[[ -7.7  -3.6  -4.0 -20.6  -9.4 -13.4  -4.8   1.6 -27.3 -17.6   0.7]
 [  5.4  -3.6 -31.1  30.1   7.6  -3.0   8.9   2.9  23.5   4.5  18.5]
 [  0.6   0.9   0.3  -0.3  -0.5   0.3  -1.7   0.6   0.5   0.1   0.8]
 [-11.2  -6.7  26.3   8.6  -1.7  45.3 -21.8 -37.3   4.0  24.3 -14.5]
 [  1.2  -4.9 -18.2  17.6   3.7   1.4   4.0   1.2  19.3   3.1  14.1]
 [ -1.8 -19.1  20.5   9.8   2.8  38.5 -22.8 -20.3  14.3  19.4 -18.8]
 [ -8.8  -1.1  16.6   4.9  -0.6  28.9 -12.4 -25.8  -0.9  16.7  -6.9]
 [ -3.3  12.8   6.0 -38.3 -13.0 -23.8   8.5  11.4 -31.0 -17.8  -0.1]] ans = -7.7

[[-28.9 -10.6  12.9 -20.3   9.9   6.8  28.2  47.2 -13.3  15.3 -45.4   4.8
   21.3   6.2]
 [-33.6  -1.1 -33.0  10.8 -29.6 -34.6  12.5   7.1  33.8  14.4 -12.3  44.9
   24.1 -25.4]
 [-21.0  20.8 -21.1 -35.6 -23.2 -22.3  19.0  40.7  17.1 -26.8 -41.0   2.1
  -30.2 -15.0]
 [-23.3   9.1 -13.4 -30.5 -15.3 -14.8  29.0  47.1   7.2  -9.8 -49.0   1.0
  -13.1 -11.6]
 [-32.0 -23.4 -12.1   1.5  -9.3 -10.2  40.2  34.7   4.8  31.4 -40.3  25.2
   37.4  -8.4]
 [  5.4  46.1  17.3 -25.5   6.0  10.0 -51.5 -11.5  -4.4 -39.9  11.7 -13.7
  -42.9  11.4]] ans = -28.9

[[-36.8  12.8 -32.2  25.4 -37.4 -12.7 -41.7]
 [-16.2   0.0  29.5  -6.5 -36.7 -21.6 -10.4]
 [-20.8 -31.9   6.0  -7.3 -22.2  19.4  -4.9]
 [ 21.5  -1.4  41.2 -22.9  -1.7  34.4   7.0]
 [ 40.3   7.9  -6.3  12.0  -3.0 -17.6  23.2]
 [ -5.2 -10.5  13.0  13.8  22.9   7.2   0.5]
 [-17.7 -40.9  -7.1  21.9  20.2  16.0   6.5]] ans = -36.8

[[ 15.7  33.1   1.6   5.0 -16.0   3.9  15.3 -35.2  22.3]
 [-24.0  -5.8  12.1 -41.5  -6.9  37.1  38.0  15.3  12.5]
 [ -7.2 -18.4  36.5 -38.4  25.7  35.4 -20.4 -25.2  -6.1]
 [  1.7 -38.8   9.1 -29.0  39.8  37.6  20.6   6.6   2.6]
 [ 21.3 -13.8  -2.9  -8.2  -8.1 -24.3  -2.5   2.0 -18.4]
 [ 31.9  39.7 -35.5  18.3   5.6 -13.8  13.6  14.7 -20.2]
 [ 37.8   3.1  -7.6  -9.9  23.0  33.0  -4.5  27.3   1.3]
 [ 22.2 -27.0  -8.0 -16.9  40.3 -12.1   1.2  30.4 -30.1]] ans = 15.7

[[ 14.7  14.1   1.2  -1.2  -1.7 -15.9 -14.8  23.0   9.7 -18.2 -19.2  19.7]
 [ -5.4  13.2  37.9  -4.5 -10.0  -8.2  -9.3 -21.9  -5.8 -12.9  -9.0 -18.0]
 [-19.6 -21.4 -10.8 -23.5   2.2 -29.0  23.2 -12.2 -18.8  23.8  12.8 -11.5]
 [-13.5 -26.3 -27.8 -21.9   4.6 -19.5  28.8  -4.3 -16.0  27.8  23.2  -4.9]
 [-17.1 -10.7  17.0 -17.6   3.7 -35.1   8.3 -10.6 -25.2   7.0   3.0  -9.1]
 [ 19.9  14.6   2.9   3.0  -1.4 -12.1 -18.7  27.5  14.1 -19.1 -21.2  24.9]
 [ -8.1  -8.9   1.8 -21.7   5.6 -40.7  12.8   1.7 -19.6   8.8   2.9   1.0]
 [ 13.4 -18.4  -6.6  10.2 -28.9   5.6   1.3 -18.6  25.1   1.9 -15.5 -13.4]
 [  4.7 -20.3 -29.8 -14.4  11.6 -22.4  14.2  25.0  -8.5  18.3  12.4  22.1]
 [-13.7 -16.0  -6.7 -21.4  -1.6 -33.7  19.2  -7.8 -14.4  14.4   5.3  -8.3]
 [  1.7   0.1  -8.4   2.4 -28.3  -8.0  -2.7 -16.2  17.2 -19.0 -24.4
  -20.9]] ans = 14.7

[[ -7.0 -13.6 -15.3  19.1   5.9  41.9]
 [ 13.6  -3.4  12.9 -12.4  13.5  -2.8]
 [ 32.8  14.5  32.2 -56.2  52.5 -27.4]
 [ 33.3  16.8  29.1 -23.4  18.7 -27.3]
 [  1.8 -12.9  -4.4  -1.4 -29.4 -21.3]] ans = -7.0

[[ 14.9 -13.9  -6.7  26.5 -30.2 -19.0]
 [-13.0  42.2  12.8  -1.2 -32.9   8.7]
 [ 12.0  11.4  31.9  19.3  20.6   7.8]
 [-30.7  35.4  30.2 -10.5 -28.0  16.0]
 [ 11.4  -7.5 -13.7   7.6 -10.8 -20.7]
 [ 15.7 -11.1 -15.1  12.5  32.7 -22.9]
 [ 17.3  -6.1  14.9  17.7   5.6  21.2]
 [ 27.8  16.4  24.4 -17.4   7.4 -39.6]] ans = 14.9
---
[ 12.7 -40.7  -1.7   5.6 -26.0] | -1.7, 12.7
[ -8.3  -9.0 -19.9 -17.9 -44.8] | -19.9, -8.3
[-22.3   8.5 -37.7  53.5  42.4] | -37.7, 53.5
[ 33.9  21.4  56.8 -28.9 -20.3] | 56.8, 56.8
[ 32.3  16.4 -41.1   0.8 -40.4   6.5  19.4] | 0.8, 32.3
[ 29.4   7.8 -17.8  37.2  46.0] | -17.8, 46.0
[ 50.6 -21.4  20.6 -33.9  40.1  26.8  38.3] | -33.9, 50.6
---
41  39  52   9
21  30  14  50
22  16  15  81
yields 81, 52

2950  8324  7206  2762 yields 8324, 7206

751   42  499   75 yields 751, 499

-752   580  -724  -248  -327 yields 580, -248

 456  -843   203  -263   975 yields 975, 456

 44  -47   30  -29   39   38 yields 44, 39
---
-44.1,-1.9,12.3,-4.3,-4.7 → 12.3, -1.9

-23.7,-24.1,-4.8,28.6,6.2,4.3,-11.4
-3.6,-31.4,-36.6,23.8,-29.2,8.4,-25.8
9.8,-25.0,-44.3,13.4,17.0,14.2,-34.4
→ 28.6, 23.8

16.4,-12.5,24.8,-6.1,41.8 → 41.8, 24.8

9.2,-29.9,19.0,14.4,13.6,57.6,2.8 → 57.6, 19.0

-28.3,-37.9,20.4,29.2,-24.8,26.0,24.6
0.0,37.6,42.6,13.4,14.6,-9.1,47.5
→ 47.5, 42.6

36.6,-7.9,-11.5,0.4,-50.3 → 36.6, 0.4
---
[-1.08  0.20  1.66  1.08  0.48 -0.45] => 1.66
[-0.03 -0.09 -0.14  0.18 -0.08] => -0.14
[  8.775  10.079   5.755 -13.754   6.702  -0.036  10.575] => 5.755
[ 0.6  1.3  0.7 -1.5 -0.8  0.8  1.0] => 0.7
[-0.131  0.180  0.072  0.075  0.098  0.068  0.056] => 0.072
[ 0.04  0.11  0.04 -0.11  0.08 -0.04] => 0.04
[-144.576 -138.089  -86.728   41.580  154.119   83.698  -50.733] => -86.728
[ 13.9 -12.6  13.6 -14.6 -13.4  12.1   1.1] => 13.6
[ 14.9  -0.7   9.9 -14.6   6.3  19.7   8.8] => 9.9
